Each path below is one point turned by a fixed rotation once a step. After each direction that follows a path, write how fast that rotation turns it, in deg/step (0 if it stays still).
Each turn is a multiple of 5 degrees from 10 to 175, or 0.

[  9 -17  -3  16 -17  -5 -11  17  -6   4   0  14  -9   1   9  12   3  -5
   9]
[ 10 -16  -9   0  -4 -12  -6  26  -5  15   0  15  -5   0   2   9  10   2
  10]
[ 14 -16   0   4 -14  -9 -13  14  -1  10  10   5   3  11   0  14  10   5
  18]
[  8 -22   0   1 -10 -10   3  15  -1  11  -1   2   0   7  -3  10  23  14
   8]
[ 18 -12   6   6  -4  -6  -2  11  -1  -2  -1   6  -1  24   5  14  16  13
   7]
[ 14 -18   8   7 -17 -11  11  14   0  -7  -7   6 -11   7   8   8  13  10
   4]
[ 18  -8   7  -1   0 -18   2  22   6  -4  -1  14 -13  13  10   3   3   9
   7]
[  9 -14  14   3 -18 -20  -3  15  10  -2   5   5 -11   2   8  -1   0   8
  13]
[  2 -14  10  -2   1 -21  -6  20  14   9   1   5  -8   6   2  -5  10  17
   8]
[ -1 -15  17  12  -7 -11 -17   9  12   1   3   1  -5  15   5   1   8  14
   9]
[ -8 -19  11  15  -2  -9  -7  15   7   4 -12   8 -12   6   6  -1  15  14
  -3]
[  1 -11   8  20   1  -5 -17  16   4  -2  -5  16 -12  16  12   6   3   4
   1]
[ -2 -19   2  17 -12 -10 -10  20   0   5  -6  14 -16  -5  10   3   3  -2
   3]
[  4 -11  -4   7   1 -11 -20  24   1  14   3  17  -8   5   5   6   2   0
  10]
[  1 -20  -1  11 -17  -8 -18  14  -1  14   6   5  -2   0   1  10   9   2
  14]
[  4 -19  -5   5   0  -6  -9  17  -3  17  -3   9   1  10  -3  11  20  11
   6]
[ 12 -18   2  15 -13   0  -9   9  -6   2   0   7   0  17   4  18  15   6
   8]
[ 14 -19  -3   6  -9  -7   9  19  -7   2 -10  11  -8   7   5  12  16   6
   1]
[ 23  -9   2   3  -8 -11  -1  18  -2  -3   3  14  -7  14   9  13   4   2
  11]
[ 15 -18   4  -3 -18 -19   6  19   3   3   3   6  -9  -2   4   4   8   7
  13]
[ 15 -10   9  -6   0 -19  -4  18   9   6   6   5  -3  15   2   3   9  15
  13]
[  5 -19  17   6 -16 -14  -2   8  10   0   2  -3  -4  11   3   3  14  17
  10]
[  4 -14  13   6   4 -13   0  15   9  -1  -9   7 -10  16   6   0  15  18
  -1]
[  4 -13  17  18 -10  -9  -8  12   8 -10  -4   9 -14  14  14   3   2   8
   3]
[ -2 -15   7  10  -4 -17  -4  23   8   2  -8  15 -19  -1  10  -4   3   6
   0]
[  2 -10   7  11  -2 -14 -22  19   9   5   5  13 -10   8  10   1  -4   2
  11]
[ -9 -21   5  11 -11 -12 -16  17   6  14   1   6  -7  -4   2  -1   9   7
   9]
[ -2 -15   1  12   4  -5 -22  16   3  14   0  10  -2  15   1   7  13  10
   7]
[ -2 -22   3  21 -14   1 -12  11  -4   6  -6   6  -5   7   4  12  15   5
   4]
[  8 -16  -7  12   1  -2  -5  21  -7   7  -9  18  -8  10   6  12  14   3
   0]
[ 15 -15  -3  12 -16  -6  -8  16  -7   1   3  14  -8   6   8  16   3  -4
  11]
[ 13 -17  -7  -3  -9 -14   1  24  -4  12   1  12  -6  -2   1   8  11   3
  11]
[ 18 -13   3  -1 -10 -11  -9  15   1   8  10   5   3  15   1  12  10   9
  18]
[  9 -22   6   1 -14 -12   5  12   2   6  -1  -1  -1   7   0   7  20  16
   9]
[ 16 -11   9   4   0  -9   1  13   3  -3  -3   6  -3  24   6   9  16  17
   5]
[ 11 -16  14  10 -17 -11   6  12   4 -10  -5   6 -13   9  10   6   9  10
   4]
Directions:
[ 5  3 -3 -2 -2 -4  2  6 -1 -3  1  6 -6 -6  4 -1 -9 -7  1]	60
[ 2  2  9 -4  0 -6  6 -1  7 -7  0 -3 -3  3  2 -5 -1  6  0]	25

[ -5  15 -23 -14 -10 -12  -1  13  -8  -4  11  13  13  -9  -6   3  -8   2
  -8]
[-24  17 -17  -8  -9   7  -8  14  -1  -3   5  -1  10 -16  -6   8   3  -4
  -7]
[-21  -1 -19 -15  -8  14  14  10   5   3   4   8  13 -15  -5  -3   2   5
   1]
[-16   0 -27 -13  -7 -12   6  10   4   2   6  13  11   3  -6  -5   1   5
 -11]
[-23  18 -19 -12  -1  -2  -7  17   0  16   2   0   5   1  -5   7   6   0
 -10]
[-19   7 -15 -19  -1  10   1   8   5  19  -8   8  10 -15  -3   3  -5  12
   2]
[-19   0 -22 -14 -10  -9  -2   5  11   0 -13   8  14  -1  -4  -6 -12  13
  -5]
[-24  11 -19  -8  -3  -5   2  21   4   5 -16  -8   8  10  -4   0   3  -2
  -6]
[-12   7 -17 -22   1   6  13   9  -7  20 -17  -2  13  -1  -3   3   1   3
   4]
[ -4   8 -19 -24  -8  -6  -4   2  -5   5 -12   3  19   5  -3   1 -16  12
  -1]
[-11  20 -15 -11  -6   0  -7  22   1  -9 -14  -9  12   4  -4   6 -10   4
   1]
[ -9   9 -17 -16  -1   9  16  13  -1  -4 -18  -5  18  -9  -3   8   3  -3
   9]
[ -3   3 -24 -24  -8   1  10  -3  -4  -7  -3   0  24   9  -5   3  -3   1
   1]
[ -4  21 -19 -18  -3   3  -2  18  -3  -5   9  -5  15  13  -6   8  -5   0
  -1]
[ -3  22 -17 -17   4   7   6  14   4  -1   0   3  14 -15  -4  14   0  -1
   9]
[-11   8 -23 -19  -8   4   1  -9  12 -11   1   5  22  -8  -5   7  -2   1
   4]
[-16  13 -20 -14  -5   5   5  12  17  -9  12  -3  14  13  -7   0   0  -2
  -2]
[ -8  19 -20 -16   8  -2  15  13  12  12   6   5   8  -2  -3   6   7  -6
   4]
[-11  16 -21 -22  -2  -3  -3 -13  12  13   2   7  15  -5  -2   6  -3  -1
   0]
[-19  18 -12 -15  -7   6  -6   6  23   2   3  -2   9   5  -3  -5 -14   5
   0]
[-15  17 -15 -10   2  -5  17  14  22   6 -11   2   7  -3   0  -5  -4  -5
   5]
[-13  12 -19 -18  -5  -9  10 -11   8  13 -13  -1  15   3   1  -2   1 -12
  -1]
[-12  20 -10 -21  -9   5   0   2   4  14  -2  -8  12  15  -2  -8 -16  -3
  -2]
[ -3  26  -9 -15  -3  -4  10  17   7   7 -11   1   8  -5   0  -6 -19  -1
   7]
[ -9  20 -15 -12 -11  -8   6  -4   3  -4 -19  -3  17 -11   1  -1  -8 -14
   1]
[-14  13 -11 -16 -17  11  10   1  -2  -4  -4 -13  17   8  -2  -9  -9 -12
   0]
[  2  19 -12 -17  -7   0  21  18  -5   2   5   2  12   2  -2  -8 -13  -7
   3]
[ -1  26 -18 -15  -9 -10   2   2  -9  -1   1   5  16 -13  -1   4  -6 -14
  -2]
[-16  20 -10 -14 -17  16  -2   1  -1  -6   7  -5  16 -12  -3  -1  -8  -8
  -1]
[-11  10 -15 -12 -11   6  20  16   7  -8  11   7  12 -11  -5 -10  -8  -3
   1]
[-13  14 -24 -10  -8 -14  12   5   0  -1   9   9  12  -7  -3  -2   5 -14
 -10]
[-22  18 -14 -16 -10   9  -2   2  -3  14  14   0  10  -6  -5   0   2  -9
  -8]
[-15  11 -13 -16  -8   6   6  12   8  12  11  13   8 -15  -4  -9 -15   8
  -1]
[-21  11 -21  -6 -10 -17   1   9  11   0  -3  12   8 -13  -3  -6  -5  -3
  -9]
[-32   9 -15  -8 -10   4   3   6   2  12  -7  -6   8  -3  -2  -5   6  -9
 -10]
[-17   3 -14 -19  -7   4  14  10  -2  23  -3   5   9  -1  -3 -12  -9   6
  -3]
Directions:
[ 3 -1 -2 -4  3 -2  5  0 -7  9  6  0 -1 10  0  0  5 -3 -3]	80
[  6  -6   0  -5   1   4  -6   3   3   0  -4   5  -4   0  -7  -2   0 -10
  -2]	0
[ 4  0 -3 -4  7  1 -2 -1  7 -3 -3 -3  3  7 -1  8  3  4  6]	10
[-6  4  4  2 -2  8 -7  5  0  0  3 -9 -2  7 -1  0  1 -2 -2]	120

[-11  -8  -1   6 -15   8  -8  11 -13 -12  19  -7  13   4  -9 -12 -11  -3
  12]
[-18  -1   3  15  -5  11 -13   7  15 -12   1   5  -3 -15  -4 -15   0   6
  20]
[-17   6  -1   0  -5   4 -21 -19  -3   2 -14  -1  17  -8   1 -10 -11   7
  13]
[ -2  -7  13  11 -10 -10 -23 -14 -10   7  10  -4  -5   4  -1 -15   1  17
   6]
[ -9   4   9  10 -13   7   8   3 -17  -1  13   7  15   8   1 -16   3  17
  13]
[-14  17   5  19 -15  13 -16  13   4  -1   8   4   4   6 -11  -9  -9  -4
   4]
[-26   0   2  -7  -4  -2 -20  -2  -5  -9  12  11   4 -12  -4  -3 -11  -3
  16]
[ -8  -4  -7   5 -10  -1 -19 -15   3   1   3   3   8 -15 -10 -25  12  10
   6]
[ -3  -6   9  11 -10   3  -7  -9 -13  -8   3 -22  18   6  -4 -17  -8   9
  13]
[ -7  -2  13  25  -4  11 -12   8  -4   1   3   8  -6   4   4  -8  -3  14
  21]
[-22  23   3  -1  -8   5 -11  -2  -3   4   0  14  11   3   9 -12 -12  10
  10]
[-14  -2   3   2 -23  -5 -26  -8  -2   6  18   7   2   1 -11  -8  -4   1
  -5]
[-14  -4   9   4 -10  -2   3  -4 -10 -16  18   0  13 -10 -14 -14  11   8
  13]
[ -3   5  -3  25  -4  16 -14   3  -3  -4  -5  -5  12  -4 -16 -17   1  -1
  15]
[-13   1   4   2   3   1 -24   2  -6  -6   2  -6   0  -1  10 -13 -21   6
  22]
[-11  -7  -1   5 -16   3 -16 -10   4  10   3  16   2  -3  12 -16   0  21
   7]
[-13  11  18   6 -22  -2  -2 -14  -3  -2   9  -7  17   8  -5 -11  -3  12
  -2]
[-10   0  13  21 -10   5 -12   4 -16  -2  15  10   1   2 -19   2   1   1
  13]
[-16  19  -5   1   5   3 -11   9  -8  -7   7   8   8  -9  -4 -22   1   2
  18]
[ -9  -9 -13   2 -16   7 -27  -1   2   1   5  -3   9  -3  -2 -19 -12  -1
   5]
[-16 -13  15   4 -12  -2  -6 -12   6 -13   7  -8   3  -9   3 -13  -3  19
  14]
[ -8   5  11  23 -10  12  -7 -14  -8   7 -11   6  13   1  -7  -6   4  15
  14]
[ -9  20  13   9   0  -5 -21   1 -17   3  11  -2   0  11  -1 -11 -11   5
  11]
[-13  -4  -7   1 -15   5 -13  10 -11   3  21  21   3   2   2 -14  -2   8
   9]
[-19   8   1   2 -21   5  -5  -1  14 -11  11  -4  14  -8  -9 -21  -1   2
   1]
[-14 -12   8  14  -8   6 -19 -11  -5  -8  -1  -4  10 -10 -17   2  -7  -2
  16]
[ -6   8   7  10  10  -4 -16  -8  -8  -2  -2   1   0 -10   1 -21   6  16
  23]
[ -1   1  -6   8 -12   9 -16  -3 -14  11   1   0  15  13   9 -22 -11  12
   7]
[-15   0  17   8 -21   0  -8   6   6  -5  21   0  -4   8   6 -10 -10  12
   5]
[-24   7   7   9 -16  11  -2  -5  -2  -2   3  20  14  -8 -11   1   2   6
  10]
[-11  17   4   7  -2  -6 -26  -7  -7  -2   7  -5   6  -7 -21 -14   1  -5
   6]
[ -5 -18  -7   3  -2   0 -16   1 -20  -6  14   0   8  -5  -2 -19  -2   6
  19]
[ -6   1   0  14 -11  12  -5   5  12  -6   1  -6   6  -2   7 -30  -1  17
  12]
[-17   0  14  12 -16  11 -14  -9   0  -1  -6  -1  11   6   3   3 -22   7
  12]
[-16  11  17   8  -5  -8 -19 -11  -5   6   9  15  -7  -4  -4  -5   5  15
  10]
[ -8  10  -5   0 -13   1  -7  -6 -22   5  12   8  21   4  -9 -19   4   6
   3]
Directions:
[-2 -2  0 -1  3  0  7  1  0 -1  1 10 -3 -6  3 -2  8  7  5]	130
[ 2 -1 -7 -9  1 -6 -7 -3 -4  5  4  2 -1  0  4 -6  1  1 -3]	90
[-5  5  4 -8  4 -4  6 -1 -4 -7  1 -5  5  0  4 -1 -4  1  3]	175

[  1   7  -3 -16   4  20  -4   6  17   9  15 -15 -19  12   6  -3   4   0
 -13]
[  4  13  -6 -16  10  26  -7  -4   8   9   2  -4 -24  -1  -1 -15  -1   5
   2]
[  8   8 -14  -6   6  18   3 -19  13   1  11 -17 -11  -3  -3 -14 -14   8
   5]
[  7  -5  -3 -13  -1  10  11 -11  25   4  16 -16 -12   3  16  -9 -11   0
  -2]
[  6   2   2 -27   3   8  11  -3  17   5  -2  -1 -21  -9  15 -16  -4   0
  -2]
[  8   5  -7 -24  13  -2   4 -12   5  -1  -6 -18 -11 -19   1 -15 -10   8
  -3]
[  1  -6  -2 -18   5  -3   0 -10  13  -1   2 -37  -7  -7   9  -1  -6   4
  -7]
[ -6   4   5 -27  -7   8   2   5  13   2  -5 -25 -16  -3  12   0   8   1
 -10]
[ -1  21  -8 -25   4  11  -2   7   2   1  -3 -19 -14  -7  -7 -11   5   8
 -12]
[  0   7 -12 -12  13  12 -12  -2   6   5  12 -31  -7   3  -7  -8  -2   9
  -6]
[ -7  -1  -3 -11  -3  27  -6  -3  15   7  10 -22 -16  11   7  -6   0   4
   3]
[  0  15  -8 -16  -5  28  10  -3  12   1   6  -3 -18   0   3 -15  -6   8
  -3]
[ 12   6 -13 -14  16  12   6  -8  11   4  16  -7 -12  -2   0 -16 -16   8
  -9]
[  5 -13  -1 -13  14  11  -1 -15  17   7   7 -15 -18  -2  14  -9 -13   2
   0]
[  2   2   3 -20  -5  12  11 -15  15  -3  -8 -12 -21 -14  15  -6  -7   2
   1]
[ 11  15  -7 -23   2  -4  14  -7  12  -4   1 -19 -11 -15   4  -6  -6   2
 -15]
[  8   0  -1 -24  15  -7  -7   0  13   7   4 -28 -13  -5   6  -5   3  -2
 -11]
[ -5   3   3 -22   0  12 -11  -2   9   5 -10 -29 -17  -6   5  -7   9   2
   5]
[ -3  19 -10 -18 -11  14   3  -1   8  -3   2 -29  -7  -4  -6 -10   2   9
  -2]
[  1   7 -11 -18   4  11   0   9  13   6  19 -23  -5  10  -2 -12   0   6
 -13]
[ -5  -4  -3 -19  11  25  -8   4   9  11   7 -10 -18   7   5 -17  -2   9
   0]
[ -4   5  -9 -12   2  28   4 -14   5  -1   1 -12 -15  -6   1 -15 -13  15
   3]
[  5   2 -10 -11   3  14  14 -13  15  -3  16 -15 -10   0   8  -5 -19   8
 -13]
[  7  -4   2 -21  12  10   5  -4  18   7   8  -4 -23  -2  18  -3  -8  -1
 -15]
[  8   7   0 -21  12  10  -1 -14   7   1 -11 -10 -25 -17   6  -7  -5   2
  -2]
[ 10  11  -7 -13   3   0   3 -19  13  -5   0 -32 -10 -13   1  -1  -6   1
  -4]
[  6   5   0 -20  -3  -1   1   1  23   4   7 -29 -12   1  10  -1   7  -6
  -8]
[  1  13  -1 -28   2   8  -4   9  11   8  -4 -15 -17  -5   2 -16  12   0
   0]
[  0  11 -13 -18   6  10  -5  -2   3   2   2 -27  -5  -6 -10 -21  -1  11
   5]
[ -7  -5  -8 -13  -2  15   1  -1  14   4  15 -31  -4   8   4 -12  -7   9
   0]
[ -9  -1  -1 -22  -5  24   8   6  12   5   6  -7 -16   6  11 -13  -3   9
  -7]
[  1   9 -11 -21  12  20   5  -4   1   0   3  -4 -16  -7   0 -15 -14  14
 -12]
[  4  -5  -8  -9  17  13  -2 -17   8   1  10 -21 -14  -3   6  -1 -19   9
 -12]
[  1  -3   5 -14  -1  17   3 -13  18   1   1 -15 -24  -3  18   6  -6  -1
  -9]
[ 10  21  -2 -21   0  10   8  -8  13  -1  -4  -9 -24 -13   5  -3   0  -1
 -11]
[ 17  14  -9 -16  15  -3  -5  -9  13   4   7 -24 -13  -8  -3  -7  -1  -2
  -7]
Directions:
[-4 -7  7 -3 -2  4 -3  4  3  4 -3  4 -6  3  7  1  5 -4  3]	110
[-2 -6  0  4  5  2 -8 -8 -3  1 -4 -6  0 -3 -2 -1 -2  2  9]	95
[ 1  2 -1  6  3 10 -1 -5  0  0  4  7 -6  4  0  5 -5  1 -4]	35

[ -6   5  40  -8   4   4  -9   4  -3  -5 -12  -3   1   2 -10   0   8 -12
  -1]
[ -8   8  24  19  -6  -5  14  -2   8   4  -6  -4   8  -3  -2   4  15 -23
  12]
[ -2  13  20  -6 -18   9  22  -2   1   9   3  -9  12   1 -21 -11   3  -4
   1]
[ -2  14  29 -11 -10   9   3  -1  -5 -12  -4  -5   4   1  -4  11  -7 -21
 -13]
[ -6   2  31  21  -3  -3  14   3  -7   8   3  10   6   7  -6  15   4 -13
  -3]
[  6   2  16 -10 -10  -4  22 -11  -9   7   2   2  18   3 -16   1  22 -11
  -7]
[  3  21  11   2 -25   7   6  -9  -1  -6  -8   3  16  -1   0  10  -3 -14
 -20]
[ -2   2  19  11 -11   0   8  13 -10  -5  -5  20   9  12 -21  11  -6  -3
 -12]
[  3 -11   9   0   5  -9  13 -11  -7  -4  -8   7  25  -1 -18  11   9 -19
 -10]
[  2  12  10  13 -13   3  -2 -16   4   8 -15   9  28  -4  -7   0   5   1
 -18]
[  0  11  13  -1 -13  -3  -4  11   1 -15 -20  19   9   6 -24  -1   7  -1
  -7]
[ -5  -3   5  13   4  -5   9  -1   9 -14 -17   4  20  -7 -21  10  -8 -21
   1]
[ -4   1  21   8   6   6   0 -12   7  12 -13   3  23  -8 -23  -7  -3   9
  -7]
[ -4  15  24  -8  -1  -2 -12  -2   7 -10 -25   6   6  -8 -12  -2  17  -6
  -2]
[-12  13  12  20  -8  -3  13   6  16  -4 -16   3   5 -10 -15   3   2 -14
  13]
[ -7   1  22  -8   1   9  17  -1   4   6  -9  -9   9  -9 -32  -7  -5  -2
   2]
[ -7  11  34  -4   3   8  -5  -7   1   0 -17  -9   2 -13  -1   9   2 -14
  -9]
[-11  10  28  18 -10  -1  12   9   1  12 -10   5  -3  -2  -8   5  16  -6
   8]
[ -2   4  14 -12 -15   2  26   1  -3   2  -7 -12   7  -5 -21  -2  12 -17
   3]
[ -5  11  23   3 -16  17   7  -4  -3   4  -8 -12   8  -5  -2  10 -13 -16
 -17]
[ -5  -2  34   7  -7   2   5  12 -16   7  -5   9   1  11 -12   9   9  -7
  -9]
[  3  -4  11   3 -11  -8  18  -7  -8   2  -7  -4  17   2  -7   8  22 -28
  -3]
[  1  12  10  10 -28  11   9  -5  -1   7  -5  -3  23   6  -9  -4  -4  -5
 -15]
[  2   1  22  -5 -11   2  -4  11 -11 -15  -9  10  11  16 -18   4  -2 -11
 -15]
[ -1  -8  14  21   3  -8   6  -6   0  -5  -6   7  25   5  -9  11   3 -24
  -4]
[  4   6  14   6  -9   0   5 -13   3   8  -4   8  30   5 -20 -12  10   5
  -7]
[  3  19  14  -7 -12  -1  -8  -2   7 -23 -16   9  16   3 -12  -2   4 -12
  -9]
[ -7   6  16  24   1  -4   7   4  12 -10  -6  14  15   1 -20   8 -12 -11
   3]
[  0   0  21  -7  12  -3   9 -13   4   2  -4   5  21  -6 -29  -4   5   0
  -1]
[ -3  23  22  -1  -3   0  -6 -16  12  -5 -17   4  12 -15  -2   4   9  -7
  -7]
[-10  19  20  12 -10  -2  12  11  10  -3 -12  16  -2  -5 -21   4   3   2
   7]
[ -5   1  14 -12   5   1  23  -3   2  -5 -10  -4   7 -14 -28   8  -1 -15
   1]
[ -9  11  26   6   0  11   4 -12   2  14 -15  -4   8 -18  -5  11  -4  -3
 -14]
[ -7   9  27  -1 -10  -1   5  11  -6   6 -18  10  -7  -3 -13   5  21   0
  -3]
[ -5   2   5   3 -15  -1  23   2   0  -1 -18  -8   5 -10 -13  11   9 -25
   1]
[ -6   1  17   6 -16  17  12   0  -5  16 -12  -9  12  -4 -17   2 -11  -2
 -16]
Directions:
[-1  1  2  2  6 -1 -7 -1  8 -5  0 -2  5  1 -2 -9 -2  0  7]	25
[ 2 -3 -5 -3  1  2  7 -8  1  6  3 -7  7 -4 -4 -4 -1  0  0]	110
